In the data rows, the value 128 means zero.
Here are some points:
[ 72  81 103 107 117  95  78  95  93  91 113  95  97 110 115 113 100  90
  99 103  95  92  85 118]
[ 97 106 110 113 122 114 127  80 120 119 123  89  92 129 112 108 120  89
 110 116 124 133  98 124]
[122  95 101 118 138 135  95 120 137 104 124 109 112 109 147 122 105 137
 122 136  99 103 114 128]
[236 255 224 165 142 201 255 185 137 206 214 255 177 159 141 154 175 150
 181 131 208 220 205 143]
[149 107 199 149 132 168 113 214 161 137 118 176 213 148 125 168 155 150
 184 131 133 163 149 152]
[ 97  85  98 104 123 104 109  73 115 123  96  78  81 119 122  98 113 139
  98 115 119  93  87 115]
[ 90 123 104 111 107  75  80  92 115 102 122  67  81 114  97 110 110  75
 109 101  99  96  98 118]
[149 118 134 132 141 246 211 114 136 167 116 203 237 134 152 153 144 134
 145 135 156 215 143 135]
[ 91  84 104 110 109  61  96  81 119 114 100  88  97 109 110 106 122 100
 104 121 119  94  74 112]
[ 83 110 102 109 115  85  85  94 110 110 109  76 117 104 115 114  95  93
 111 106  91 110  88 105]
[255 141 212 153 137 222 255 152 183 171 137 229 138 182 183 150 172 255
 154 152 190 162 146 170]
[ 90  97 114 131 130  86 134 126 122 127 127 135 138 111 133 137 155 118
 129 128 174 177 106 113]
[ 99 154 130 121 138 142 131 103 115 127 124 117 151 122 146 114 129 172
 161 133  98 133 166 125]
[121  99 106 150 116  81 134 124 148 129 144 111 100 133 112 113 148 124
 118 145 127 126  84 128]
[107 143 149 106 124 119 125 125 113 133 115 119 153 117 117 123 112 158
 130 130 140 175 115 124]
[ 96  91  93 109 130  95 125 115 125 110 128 135  81 126 123 118 112  86
 113 128 103  93 151 124]
[ 79  80  97 119 105  86 112  88 106 106 114  79  77 117 109 115 120  72
 102 117 108  80  79 116]
[229 201 125 133 135 151 100 126 125 160 127 199 207 167 139 154 140 149
 146 138 122 231 146 136]
[209 135 234 197 194 255 241 255 204 181 221 255 204 153 204 195 201 213
 135 180 202 155 255 191]
[185 173 249 164 147 133 220 255 145 186 192 255 248 168 136 195 138 218
 153 143 154 139 186 137]
[255 255 197 228 167 255 190 210 202 150 192 169 255 175 180 144 201 255
 188 148 210 248 255 183]
[ 82  97 126 115 136  78 155 142 116 150 129 133 127 135 113 155 111 116
 130 128 130 109  89 117]
[ 98  80  83 113 104  66  79  81 124  94  96  69  85 113  98 114 119  88
 105 109 103 101  65 120]
[ 65  86 131 101 116  91 108 122 122 116  96  99 103 120 115 100  99 137
 121 116 101  77  91 116]
[ 77  85  80 107 115  54  80  56 103 103  93  65  78  97  98  97 108  66
 106  99  93  82  65 117]
[112 117 117 107 121 135 151 102 121 128 129 135  90 112 142 129 140 151
 123 121 116 178 133 115]
[143 122 162 146 141 159  99 188 163 137 129  96 178 135 113 156 116 232
 130 140 168  98  89 128]
[184 110 110 124 123 159 135 109 115 137 168 164 136 130 131 120 141  92
 144 127 115 119 119 148]
[109 126 166 152 134 129 128 170 132 132 117  86 164 135 143 125 138 159
 146 127 108 200 134 119]
[109 103  99 109 122 108  99  87 128 122 120  91  83 121 113 141 127  89
 105 124 122  86 144 123]
20 more points follow, each with its number after it:
[ 77 115 130 116 138  84  83  79 113 118 119 102  89 107 127  91 105 108
 144 120  95 110  91 110] 0
[ 80  89  95 115  95 100 119 111 103 111  91  75  90 104  97 109 105  66
  98 114 116 105  79 117] 1
[108 123  99 143 135 134 122 115 131 119 129 187 136 130 125 163 139  84
 158 131 132 136  79 133] 2
[135 130 156 119 141 130  93 117 112 152 122 129 101 147 129 115 115 144
 108 144 148 166  93 140] 3
[159 163 143 144 135 191 191 193 126 122 132 235 170 124 147 136 139 103
 155 133 148 137 112 144] 4
[ 67  55 104  95 112  74  70  55 102 102  91  57  63 114  88 111 104  95
  91 101  92  81  65 101] 5
[ 75 156  82 128 111 104 120  81 111 102  86  77  87 104 115  93 102  72
 114 120 111  97  85 117] 6
[139  92 108 104 128  69  88 101 130 120 109 111 104 117 120 106 123  86
 104 111 113 114  79 126] 7
[ 72 122 120 111 119  95 125  86 101 105 102  92  94 117 118 116 122 101
 128 113 108 100 128 132] 8
[104  77  96 130 125  94  83  80 109 120 101 113  99 131 114 106 118  75
 102 132 112  96  60 113] 9
[229 146 144 116 136 170 118 198 156 153 182  87 142 116 129 144 122 153
 160 122 127 121 160 143] 10
[ 74  85 100 111 123  92 103  68 105 115  91  92 105 121 126 114 121  67
  94 119 115 122  96 112] 11
[106 123 163 134 114 147 136 137 113 122 148 129 110 136 121 105 114  85
 140 129 126  94 122 127] 12
[130  86 108 120 114  86 111  80 125 140  95  99 116 109 123 120 124 104
 112 113 124 122  95 116] 13
[ 65 156 112  97 123 113  90 141 102  93 101 106 110 133 119 104 119  72
 121 117 121  96 118 115] 14
[116  83 124 143 123  97 153 105 129 128 145 126 154 142 116 162 145 175
 130 128 148 151 113 121] 15
[231 183 161 160 163 184 188 238 168 170 129 255 138 173 144 144 141 211
 145 165 167 128 255 148] 16
[103 121 135 133 120 169 142 188 129 111 170  74 177 118 148 131 154 131
 150 127 144 130  88 140] 17
[ 90  66  92 113 105  66  81  61  95  93  95  75  69  93 111  95 106 107
  89 122 105  87  74 100] 18
[ 76 106 114 102 121  85  94  99 121 116 101  66 104 118 121 121 112  67
 126 122 121 118  75 113] 19
Which three of these numbered points are nearest to each point below, ignoring the 2 directions in which the first points spread most? Their numbers follow each, nearest first.
[255 255 216 186 154 191 166 255 136 121 209 119 164 179 151 166 175 117
 163 134 136 149 186 155] > 10 14 12
[ 80 127 165 155 145 100 197 107 124 187 195 233 149 158 133 137 155 245
 147 163 153 184 107 154] > 15 0 18
[ 99 123 152 135 122 107  97  80 131 121 125 106  88 115 116 122 113 113
 148 144 127 135 105 114] > 0 5 19
[104 103 137 131 123 140  90 110 133 113 112 140  96 137 134 115 118  83
 113 117 105 142 140 140] > 11 5 12
[123 192 125 136 160 133 144 203 121 149 125 241 191 145 124 184 123 157
 161 147 225 105 133 127] > 2 14 4
[119 187 185 144 153 122 159 110 144 151 146 100 199 141 153 169 132 170
 171 131 142 205 255 151] > 8 19 0
[115 142 105 135 114 175 174 198 124 120 119  93 225 120 148 137 123  95
 143 122 139 107 118 136] > 17 1 6
[118  75 139 107 106 116 157 137 126 111 100 116 115 108 115 117 108 113
 127 118  99 140  80 114] > 1 13 5
[142 128 139 148 139  99 135 111 140 134 161 118 139 137 135 146 165 138
 122 126 105 132 210 159] > 8 11 5
[ 79  86 109  99 127  64  95  83 113 102 105  95 129 106 120 105 113  76
 120 124  91  85 101 109] > 11 19 8
[148 185 108 119 139 160 105 128 128 142 168 174 123 148 139 124 158 116
 147 148 175 115 255 119] > 16 14 8
